[-3.46 -0.02 -0.38 -0.62  6.57 -0.64  4.69 -3.28  3.26 -0.60 -1.63  0.56
  3.95 -3.49 -0.12  3.33 -0.66  1.50  2.29 -2.13 -2.47 -0.41] = j66
[-3.46 -0.02 -0.38 -0.62  6.57 -0.64  4.69 -3.28  3.26 -0.60 -1.63  0.56
  3.95 -3.49 -0.12  3.33 -0.66 -2.28  2.29 -2.13 -2.34 -0.41] = j945
[-0.34  1.46 -1.12  0.39  7.87  1.06 -1.65 -4.87 -0.19 -0.63 -4.46  1.27
  1.55 -1.48  0.17  1.31  2.17 -3.68 -2.63  0.43 -8.02  0.19] = j485
[-1.14  1.99 -0.65  0.21  0.37  0.10 -0.65  2.42 -3.26 -0.65  2.08 -0.06
 -4.78 -1.80  0.63 -0.10 -2.54 -2.79 -1.04 -0.65 -4.56 -0.53] = j36
[-3.46 -0.02 -2.13 -0.62  6.57 -0.64  4.69 -3.28  3.26 -0.60 -1.63  0.56
  3.95 -3.49 -0.12  3.33 -0.66 -2.28  2.29 -2.13 -2.47 -0.41] = j546
again j546:  | [-2.13]
again j36:  | [-0.65]

[-0.50 -0.28  0.55  0.61  0.82 -0.33  0.49  0.59  0.78 -0.56 -0.41 -0.58
  0.32 -0.31 -0.42  0.56  0.94 -0.47 -0.43 -0.50 -0.25  1.45 -0.54 -0.65
 -0.21  0.43  0.56  0.50  0.40 -0.45  0.85  0.65 -0.59  0.30  0.64 -2.17
 -0.49  0.59 -0.49 -0.46  0.55  0.69  0.63 -0.91  0.63 -0.61  0.75  0.56
  0.08  0.10 -0.64 -0.59 -0.42  0.93 -0.57  0.20 -0.04  0.66] : j981
[ 0.56  1.70 -1.79 -1.86 -1.78  1.26 -2.00 -1.71 -1.79  0.77  1.30  1.04
 -2.11  1.47  1.34 -1.68 -1.62  1.17  0.08  1.24 -0.68 -0.84  1.24  0.88
  1.46 -1.45 -1.86 -1.68 -2.57  1.34 -1.83 -1.74  1.16 -2.21 -1.64 -1.04
  1.22 -1.99  1.22  1.34 -2.01 -1.84 -1.92  0.80 -1.98  1.22 -1.88 -1.68
 -2.11  0.02  1.28  1.21  1.15 -1.77 -3.03  1.34  1.17 -1.87] : j929
[-2.33 -1.58  4.30  4.44  4.37 -4.45  4.76  4.46  4.42 -4.78 -4.46 -3.72
  4.53 -4.25 -4.51  4.71  4.20 -3.34 -3.37 -4.33 -2.28  3.54 -4.21 -4.29
 -4.12  4.59  4.67  4.73  3.46 -4.09  3.97  4.44 -4.14  4.41  4.46 -1.49
 -4.32  4.39 -4.19 -3.93  3.96  4.67  4.46 -4.31  4.35 -4.00 -4.21  4.79
  5.04 -2.25 -3.92 -4.14 -4.36  4.43  2.23  4.25 -4.66  4.44] : j546
[ 3.47  2.92 -3.99 -3.94 -3.92  4.78 -4.14 -4.03 -3.78  3.92  4.71  4.70
 -3.15  4.87  3.79 -3.26 -3.74  4.80  2.12  4.73  0.85 -1.61  4.64  4.04
  5.16 -3.99 -3.64 -4.05 -3.89  4.73 -3.93 -3.92  4.66 -3.84 -3.94  0.30
  4.80 -3.87  4.86  4.93 -4.38 -3.46 -3.90  4.13 -3.92  4.76 -3.94 -3.90
 -4.15  0.92  4.70  4.57  4.84 -2.98 -4.20 -3.94  3.99 -3.87] : j48
[-1.61 -0.50  5.19  4.88  4.71 -4.87  4.19  5.10  4.69 -4.64 -4.70 -5.21
  3.46 -4.62 -4.49  4.49  4.61 -3.74 -4.25 -4.68 -3.65  3.75 -4.70 -4.82
 -4.39  5.23  4.63  5.05  3.50 -4.77  4.24  5.00 -4.81  4.14  5.01 -1.50
 -4.76  4.71 -4.80 -4.86  4.71  4.40  4.75 -4.00  4.74 -4.60  4.46  4.86
  4.37 -2.64 -4.55 -4.63 -4.90  3.43  2.78  3.04 -4.29  4.79] : j59
[ 3.14  0.41 -3.18 -3.03 -3.20  3.50 -3.11 -3.39 -2.97  3.17  3.38  3.80
 -1.52  3.29  2.60 -2.36 -3.24  3.82  1.80  3.52  1.28 -1.66  3.40  3.17
  3.72 -3.73 -2.60 -3.45 -1.82  3.33 -3.16 -3.19  3.57 -2.25 -2.97  1.73
  3.65 -2.72  3.74  3.62 -3.41 -2.42 -2.88  3.57 -2.81  3.62 -2.90 -3.26
 -2.82  0.17  3.46  3.38  3.81 -1.98 -1.27 -0.81  2.50 -2.92] : j539
[-1.85  0.47  1.95  1.68  1.48 -2.09  1.25  1.88  1.48 -1.91 -1.92 -2.32
  0.82 -1.97 -1.83  1.47  1.42 -1.50 -2.07 -1.89 -2.12  0.81 -1.90 -2.00
 -1.86  2.12  1.51  1.87  0.81 -1.97  1.22  1.77 -1.97  1.29  1.82  0.18
 -1.97  1.54 -2.01 -2.05  1.65  1.28  1.56 -1.36  1.54 -1.84  1.32  1.72
  1.52 -1.43 -1.76 -1.85 -2.11  0.58  0.83  0.88 -1.85  1.58] : j945
[-5.63 -4.92  7.01  7.45  7.75  7.35  8.53  7.35  7.58 -6.57 -7.07 -5.91
  7.55 -6.99 -6.16  7.65  7.50 -6.69 -2.83 -7.05 -0.16  5.30 -6.80 -6.11
 -7.23  7.11  7.50  7.63  7.35 -6.63  7.69  7.34 -6.70  7.56  6.96 -2.72
 -7.02  7.46 -6.92 -6.65  7.53  7.65  7.58 -7.27  7.52 -6.87  7.92  7.70
  8.26 -0.82 -6.83 -6.74 -6.91  7.81  5.93  5.42 -6.32  7.52] : j36
[-1.58 -2.22  1.70  2.15  2.41 -1.68  2.71  1.88  2.46 -2.31 -1.96 -0.99
  3.12 -1.76 -2.21  2.62  2.39 -1.34 -1.07 -1.91  0.04  2.99 -1.85 -1.90
 -1.50  1.55  2.54  2.04  2.30 -1.64  2.34  2.06 -1.72  2.40  2.03 -2.89
 -1.79  2.30 -1.63 -1.39  1.69  2.89  2.34 -2.64  2.29 -1.74  2.68  2.29
  2.44 -0.60 -1.82 -1.87 -1.60  3.58  0.67  2.71 -2.04  2.31] : j509
[ 4.89  2.61 -4.91 -4.85 -5.27  5.22 -4.70 -5.09 -4.97  4.64  5.22  5.97
 -2.72  5.19  4.00 -3.74 -5.44  5.96  2.54  5.53  1.26 -3.98  5.49  5.06
  5.54 -4.93 -4.18 -4.91 -3.88  5.39 -5.46 -5.00  5.71 -3.76 -4.61  4.66
  5.63 -4.55  5.78  5.78 -5.40 -4.14 -4.73  5.80 -4.73  5.89 -4.87 -4.77
 -3.74  0.07  5.83  5.53  5.66 -4.03 -2.67 -1.17  3.44 -4.81] : j66
[ 0.91  1.22 -1.43 -1.45 -1.54  1.48 -1.35 -1.39 -1.48  1.31  1.54  1.61
 -1.26  1.57  1.37 -1.23 -1.50  1.42  0.90  1.56  0.37 -1.29  1.58  1.45
  1.45 -1.18 -1.38 -1.31 -1.61  1.60 -1.51 -1.43  1.59 -1.32 -1.33  1.19
  1.55 -1.50  1.57  1.64 -1.51 -1.44 -1.49  1.49 -1.53  1.62 -1.48 -1.29
 -1.19  0.43  1.68  1.57  1.49 -1.38 -1.32 -0.62  1.20 -1.48] : j337
asked: [ 3.14  0.41 -3.18 -3.03 -3.20  3.50 -3.11 -3.39 -2.97  3.17  3.38  3.80
 -1.52  3.29  2.60 -2.36 -3.24  3.82  1.80  3.52  1.28 -1.66  3.40  3.17
  3.72 -3.73 -2.60 -3.45 -1.82  3.33 -3.16 -3.19  3.57 -2.25 -2.97  1.73
  3.65 -2.72  3.74  3.62 -3.41 -2.42 -2.88  3.57 -2.81  3.62 -2.90 -3.26
 -2.82  0.17  3.46  3.38  3.81 -1.98 -1.27 -0.81  2.50 -2.92] | j539
asked: [-1.58 -2.22  1.70  2.15  2.41 -1.68  2.71  1.88  2.46 -2.31 -1.96 -0.99
  3.12 -1.76 -2.21  2.62  2.39 -1.34 -1.07 -1.91  0.04  2.99 -1.85 -1.90
 -1.50  1.55  2.54  2.04  2.30 -1.64  2.34  2.06 -1.72  2.40  2.03 -2.89
 -1.79  2.30 -1.63 -1.39  1.69  2.89  2.34 -2.64  2.29 -1.74  2.68  2.29
  2.44 -0.60 -1.82 -1.87 -1.60  3.58  0.67  2.71 -2.04  2.31] | j509
asked: [ 0.91  1.22 -1.43 -1.45 -1.54  1.48 -1.35 -1.39 -1.48  1.31  1.54  1.61
 -1.26  1.57  1.37 -1.23 -1.50  1.42  0.90  1.56  0.37 -1.29  1.58  1.45
  1.45 -1.18 -1.38 -1.31 -1.61  1.60 -1.51 -1.43  1.59 -1.32 -1.33  1.19
  1.55 -1.50  1.57  1.64 -1.51 -1.44 -1.49  1.49 -1.53  1.62 -1.48 -1.29
 -1.19  0.43  1.68  1.57  1.49 -1.38 -1.32 -0.62  1.20 -1.48] | j337
asked: [-0.50 -0.28  0.55  0.61  0.82 -0.33  0.49  0.59  0.78 -0.56 -0.41 -0.58
  0.32 -0.31 -0.42  0.56  0.94 -0.47 -0.43 -0.50 -0.25  1.45 -0.54 -0.65
 -0.21  0.43  0.56  0.50  0.40 -0.45  0.85  0.65 -0.59  0.30  0.64 -2.17
 -0.49  0.59 -0.49 -0.46  0.55  0.69  0.63 -0.91  0.63 -0.61  0.75  0.56
  0.08  0.10 -0.64 -0.59 -0.42  0.93 -0.57  0.20 -0.04  0.66] | j981
asked: [ 4.89  2.61 -4.91 -4.85 -5.27  5.22 -4.70 -5.09 -4.97  4.64  5.22  5.97
 -2.72  5.19  4.00 -3.74 -5.44  5.96  2.54  5.53  1.26 -3.98  5.49  5.06
  5.54 -4.93 -4.18 -4.91 -3.88  5.39 -5.46 -5.00  5.71 -3.76 -4.61  4.66
  5.63 -4.55  5.78  5.78 -5.40 -4.14 -4.73  5.80 -4.73  5.89 -4.87 -4.77
 -3.74  0.07  5.83  5.53  5.66 -4.03 -2.67 -1.17  3.44 -4.81] | j66

[-6.53  2.29 -0.26  4.25  2.18] -> j546
[-6.53 -2.78 -0.22 -2.52 -0.71] -> j509
[-6.53  4.99  2.06  2.06 -0.63] -> j36
[-0.17 -0.17 -0.17  2.72  2.11] -> j485
[-6.53  0.35  0.80 -4.60 -3.58] -> j981
[-6.53 -0.58  0.09 -1.49 -0.94] -> j66
[-6.53 -7.31 -2.11  5.05  6.90] -> j929
[-6.53  4.25 -0.26  4.25 -1.84] -> j337
again j36:  | [2.06]
again j337:  | [4.25]
again j485:  | [-0.17]

[ 2.30 -2.02 -0.16  1.05] -> j36
[-6.97 -2.96 -7.33 -5.95] -> j485
[-0.55 -0.55 -0.55  4.99] -> j337
[-7.56 -1.68 -3.33  1.52] -> j509
[6.26 3.02 3.02 8.15] -> j66
[-8.08 -2.43  4.46 -5.25] -> j945
[-9.02  3.31 -1.23  1.44] -> j546
[-5.98 -3.31 -4.20 -0.30] -> j981
[6.24 3.13 6.95 4.70] -> j929
again j66:  | [3.02]
again j337:  | [-0.55]

